Each path below is one point turned by a fixed rotation once a step. After each direction that follows a path, write how fast that rotation turns it, in degrees per step (0 if it stays still).
Each turn is a multiple of 5 degrees from 10 to 175, or 0.
Each row of a path follows its step; steps can be skipped.
Path 1:
step 0: [ -7 -42 -11  20 -48   0  -5 -15  29 -26  12   9   0  11  29   2  14 -17
  28  -4 -32  15 -26   3   9 -20  -8  36  58  26  34  26   8  10  45  12
 -34  -5  42  15  13   6 -12 -16 -39   9 -16 -28 -25  -9]
step 3: [ -9 -42 -34  -2 -12 -23 -58  -5  -4  -1   5   7 -14  31  43 -21  25   7
   9   4 -40  19 -40   9  12 -19 -11  -3   6  18 -22  22 -28   2  39   6
 -58   3  21  29 -19 -12  -4  23  -1 -12  14 -22 -26 -30]
step 6: [ -7 -42 -25  17   3  -2 -37   0   9 -42   6  18  -8   3  50   6  18  18
 -26  -1  -7 -29 -55   9   7  -6 -30  31   4 -15  32   8  23  39   1   0
 -18  -7  -2  32 -23 -19   2  11 -28 -13  20 -53   7 -31]
step 16: [-34 -48  -7  -7 -37  22 -12  12  28  11  -4  -2  36  36  41  -3  45  11
  -5  11 -11 -24   5   5 -35 -27 -22   6  25  28   5  27 -20   7  18  -3
 -33   9  27  32  -8  -8  24  19  -4 -19 -21 -18  28 -45]
step 17: [  1 -49  10   6 -13  12  12 -13   9 -42   4  26  10  27  23  10  -4  21
  -7 -16 -73 -14 -45  25   2   6  -5  42  13   2  34   4   1  -1   1   7
   9  26  30  28  11 -43  -2   1  21 -28 -45 -16   0 -23]
step 19: [ -6 -37 -17 -43  -6  -4 -35  11 -11   5   6 -23  27  32  26  -1  20   4
 -21  18 -43 -25 -27  21  24  13 -38  20 -47  18   5  35  28  23   6   0
 -11  10   2   9   1 -16  26  17  -1 -16 -26 -33  18 -58]
step 21: [-46 -39 -28 -12 -21 -22   2  18  12  -6  -9 -14   2  23  23   1  32   7
 -14   2  -3 -36 -39  24   7  41 -14  17  34  25   3   6   0  -1 -25 -23
 -41  24 -21  27 -34  31  39  -9  -6  13  14 -32  30 -25]
step 24: [-21   2 -36 -13 -20 -29   3  35 -21   7  -6 -25 -13  10  21   9  46 -24
  19 -22 -35 -13 -24  -9  20   3 -35  66   2  -3 -19   3  52  16 -18  -3
  -4  16  14  24 -10  25  25  12   3   3   6 -11  34 -42]
step 33: [-36 -28 -17  26 -16  13 -28 -15  11 -11 -40  -5  10  22  42   2  -6  19
 -11 -11 -64  -1 -32  11 -37   0   6 -15  10   5   2  -5  -7   1  14 -50
 -27  30   6  23  42 -12  21   0  12  -2  14 -55   2 -19]
Speeds:
[-10   4   7  -3 -11   9   2 -19  -2  -1  -4   2  -9  -3  10 -10   4   7
   9  -3   3  17   9   8   9  11  -1  -5   0  -1   3  10  -3   2  -2  -9
  -5  -1   7   4  -5  10   1   9  -7   6   0  -3   6  10]	140
[ -5  -8  12   5  -2  -3   0 -19   0  -6   0  -4   7  -9   7   3  -3   6
  -4   3  17 -13  -1   3  -7   2  -4   4  23  -6 -11   1  -2   8  -5   7
   4   5  -2   4   1  -4  -6  -6   9  -7  -1  -3   3   3]	70
[  3   5   2  -5   6  -9  -3   2   5  -4   3 -14   6   0   3 -21  -7   0
  -7   4  -2   6   2 -12  -1   8   2 -15   2   0  -4  -7 -14  -7  -3  -3
 -11   7   0   1  -6   5  -4  -5  11  10  -4 -13   1 -10]	60
[  3   2  -2  -3 -10   6 -11   0   6  -5  -6  -1 -12  14   1   2 -10  -6
 -21  -7  10  -3   6  -5  -7   5  -9   7  -8  13  -7   7  -2   4   9  -5
   5 -12  -1   3  -3   3 -16  -1   1   1  -4  -2  -1   0]	110
[  2   2  -2  16   9   4  -9  -2  10  -4  -1   6  -2  -1   1  -8 -12   9
  13   0   0   0  -8  -2  -7 -12 -10  -3   2  -6  -8   4   4  -2  10   6
  -2  -8   0 -14  -7   1  -3   7  -7   7  12 -12 -12   4]	10
[  5  -4 -11   9   4  -1  -4  -2  -4  -8   5  -1  11 -10   5  -3  -8   3
 -10   5   1   0   9   6  -4   5  11   6   2  10  11   7   0  -2  -7 -13
   2 -12  -1 -16  -9  -3  11  -9 -11  -9  -2  -7   7   1]	170
Path 2:
step 3: [ 29   9  24  -1   1  11  26 -26 -35  32 -31 -24  -6 -39  40 -13 -26  14
 -26  -1   2 -20  14  -8 -32  52   1 -32 -17 -22   7  10  23  18  19   0
  20  -6  13  27 -14 -30  -3  19   4   2 -47  41  -4  68]
step 6: [-20 -42 -15  13  -4 -16 -19   0   3   8 -15   5  21 -21  14 -45  23 -13
  14  48  13  56  -4 -13  10  45 -24  -8 -10 -37  30  12 -26 -17 -37 -14
  32  34  -4  60  -9  15  14 -35   8   5 -13 -37  -8  18]
step 14: [-16 -23   9  11  -4   4  44 -41   5  -2   9 -24  12 -16   2 -55  13  32
   7  57  31   9  -7 -27  -5  43   2   6 -10 -17 -15  49  17 -40  18  25
  17  18  12  22 -62 -14  32 -17 -21   2 -13  -9 -14 -11]
step 15: [ -7  -8  -6  22   7   7  12 -21   1  20   7  -6  66   3  15 -35  27  15
  20  10   7 -11   2   2  23 -21 -46 -61  24  -2  49  -9   0   5  28   4
  78   9  29  19 -13   6  26  12 -33  25   9  -8   4 -13]
step 20: [ 42 -16  -9   0  -1  -4  34   5  -6  41  15  24   5  12  24 -19   0  48
 -33 -29 -13  43 -29  11  -4  26 -25 -22 -10 -14  37  -6  -5  38 -22  33
  21  12  15  17 -26 -27  27  24 -18  48 -30   1  36  36]
step 21: [ 31   7 -10 -36   4  12  41 -15  20  -5 -19  53   2  15   6  11  11  20
  -8   4   1   4   1 -48  -1  23   0  -9   7  15  78  34 -42 -41  31   4
  17   1 -30  22  14  -4 -12  -7  12  17 -37 -16  -1  49]
step 25: [ 12  -4   2  23  -2  -2  30 -38 -19  26  11 -25  28   9 -42 -43  46  30
 -24  16 -16  -3   0 -32 -21 -15  15 -15 -32  16  -8  30 -37  36 -16  18
  12  23  12  27  48 -12  34  31  -3  11 -33 -35 -11  32]
step 26: [ 25   4 -36 -11  -1 -24  20 -29 -42  -6 -25 -10   0   5  23  28  51  51
 -36  36   9 -12  28  16  -8  32 -23 -27   8  36  30   3  -2 -25 -18   9
  54  11  25 -19  45 -15 -17   0  15  -5  -7 -31 -26  -2]
step 30: [ 13 -18 -19  15  13 -35  46 -22   0  -2  30 -22   2 -21 -15 -19   5  71
  -5   8  36   6  -1 -30 -20 -19 -27  -2  -7  20   9  40  14 -52  25  24
  -2  40  -4   0 -34  37  36  -1  -9   6 -43   8  -3  27]
Speeds:
[ 15   8   2  -5  12  -5  -1  -4  -3   3   4  13  -1   9   6  -5  16   1
   7   0   8   9   8  -8  10  -2   1  -3   9   6  -5 -11  -5  -1   5  -3
   2  -7  13   0  -5   8 -11  -1   5 -11   8   3  12   2]	130
[  2   2   5  10   1   4  -2  -6   1  -6  -1 -10  -9  -8   0  -9   3  -1
  12   4  16  -1  -2   7  -5  -1   3   0  -1  -5  -9  -2   6   7  18   9
 -11  -1  -4  -5   1 -22   0   1  -2   1   6   8  10  11]	70
[ -8   9  -1   8  -5  -7  -2  -2   1   4   5   9   1  10   3  18   4   8
   9   4   2   8  14   3   0  -7 -10  -4   0 -11   7   2 -13  -6  -5   3
  -2   9  -4   2  13 -13   1 -14  -3   5   2  -2   4   3]	70
[-17   4   7  -4  -4   2   7   2 -15   6   1 -10   5   6   0  -4  13  20
  -5 -10  -1  -5  -2   0  -2  -1   1  -1  -1   0   4   2  -7   2  -1   9
 -15 -10  12   4 -13  -4  -1  -2  -3  -9  -5   9  -8   2]	65
[ -4  -4   8  10  -7 -12   1  -1  10 -17  -7  -1  -4   0   3   5   7   3
  -2  10   8  -5 -10   2   6  -4 -13  20   0   3  -4  -6   2  -5  -2   2
  11  -8   7   3  -7  -4   0 -10   5  -9  -7  -7  -5  -6]	85
[  4  11 -18  -2 -14  -7 -13 -11   3  -3  -3  -5   3   1   3  -6   4   3
 -18   6  -5   4  -3   5   2  -3   0   2   5   7   8  -1   4  13  -2   3
 -12   6   2   2  11  -4   2   2   8  -9  10   3   3 -12]	40
Path 3:
step 1: [ 12  55  22 -69 -14  49 -33  40  20  -8  12  35   4   0   6  -6  22  13
  -1  -3   9  12  23 -11 -34   2 -10  -2 -29   0 -19   9 -24 -69   9   2
  31  17 -16  37  10 -31 -18  16 -49  25  -7   4 -25  12]
step 10: [ 15  33 -18 -21  21   4  24  36  11 -11  -1 -31   2 -42  -5  11  24 -31
  11  -3 -36 -36  -8  -8  16 -18 -14   1  44 -31  21   5 -22 -45  55  58
  15  -3  18  -2  26  -4 -33  15  -3 -23  13 -36 -62 -18]
step 12: [ 36   4  10   0   9 -17  17 -22   3  21 -17  27  22  13 -19 -29   6   4
 -14   0  28   3 -35  -5 -10 -14  18 -65 -18  25 -22 -19  36 -22 -18 -22
  -5  22 -31  51 -13 -43 -15  17  19 -16 -40 -65  47 -30]
step 15: [ 27   1  43  10 -18  -6  21 -38   7 -11 -43  50  -6  26   4 -43   7 -30
  -7  -3  54 -40  18  19  46 -22  13  15  11  17  -4  34  -8 -38  25 -15
  -2 -17 -57  10   5  26   5 -14  25   3  -6  21 -50  -3]
step 19: [ 32  17  21  18  45   4 -22  24   6   7  17  -7 -31  -2  45  63  16 -66
  -2   2 -44  51   5 -26 -16  -3  -8  15 -39 -30  46 -31 -20  18   8  11
  21  -2  32  10   1  -6  -9  -7  13   9  39  -1   2  19]
step 22: [-16  -5 -13  37  36   3  -5 -17 -19 -36  41 -35  47  18 -29  -2 -26 -19
   6 -31 -38  -2 -24 -49  33  41  25  25 -11   6  18 -15  32  24 -41  21
  -3 -46   2   9 -39 -17  50 -17 -17  10  10  -4  12 -14]
step 23: [-11 -18 -54  15 -47 -11  -1 -43 -39   4 -40 -18  34  30 -53   8 -41  -1
  11  22 -14 -13 -23  10  -6   5  -6 -38 -25   0 -11  17 -12 -36  -9   0
 -32   1 -54  -6   1 -22  29 -25 -15  12   6  17 -28  50]
step 26: [  1 -48 -33 -46   2 -28 -27 -40  16  33 -40  31  17  -8 -42 -15 -12   8
  30  39  18  25  24  26   7 -17 -21 -23   5 -31 -41   9  -1  18  36  27
 -14  -4  19 -36  25  44 -27  18   0 -28  -1 -10   9 -36]
step 32: [-14   2  22  17 -12 -29 -59   8  27  42 -16  14   1 -28  18   3 -10  35
  50  28  18 -13   3  30  50  24  -3 -10  14  -4 -29  20  12  14 -15   1
   4 -12 -40  13  21 -14  46 -44   7  -2  50  23 -55   2]
Speeds:
[  5  -8   0  -5   6  -8  -4   4   4   3  10   7   0   5  13  -4   0   4
  15   0   0   8  15   0 -10   1  -1  -9 -17  -5 -10   5   8   6   2  -2
   6  -7  -2  -2  -6  -6  -3  12  16   8  -2   5  -7  -7]	55
[ -3  -2   6  -6   5   6  -1  -8  -1  12   2  11   9   4   3  -2  -9  -1
   5  11   3  -8   2  -4   6 -14   2 -11   3  -3  -5  -5  -3   0   9  -3
  -5  18 -10  -3  -7   1  -1   1 -18  10  -8  -9 -13   1]	130
[-19  -9  13  -6  10   1  -3  -2  -7   1   1   8 -12  -1   2   0  -2 -11
   0   4   4  -6   5  -3   5  11 -11   3   5  -9   6  -3   1   0  11  -6
  -6   6  -3  -1   8  10   1   8  16  -9  11  -1   4   2]	65
[  2  -9 -10   4   2  -9  -6 -17 -15   2   9  -6 -12  -5  -3   2   0   5
  -6   1  -2   5   2  -6  10  -9  -2  -2  -6   7  -5   5  -1   4   1  -9
  -3   4   4 -18  15 -12   5   2  -6   3   5   6   5  -1]	125
[  6   1   9  -1   5  -2  -2  -4  11   7  -2  -7  -4  -4  -8   3   0   1
   4   0 -16  -7  -8   8   5  -5 -11   4  -6   1  -8  23  11  -8  -2  -7
  13  11  -4   3   3   9   1   3  -1 -12  -2   0  -7  -2]	130
[ -1 -15   7  -9 -13   4   0   0   0   1   1  -1   4  -6   2   8  -1   6
 -10 -19  -1  -5  -4  -8  -8   2  -7 -12 -24   3   6  -7   1   3   6  -5
  -1   4  -1   8   0  -2  -5  -9  -2  -5  -1  -2   1  11]	65
[-11   2   2  -7   0  -4   4   2  19  -3  -2   7  -3  -6  -1   0   9  -6
 -21  10  -5  14  -5  -9 -10  -7  -2  -8   4  -3  -6   7   9   4   0  12
  -5   2   1  -8   2  -6  -3  -8   1   3  10  -4  -5  -5]	45
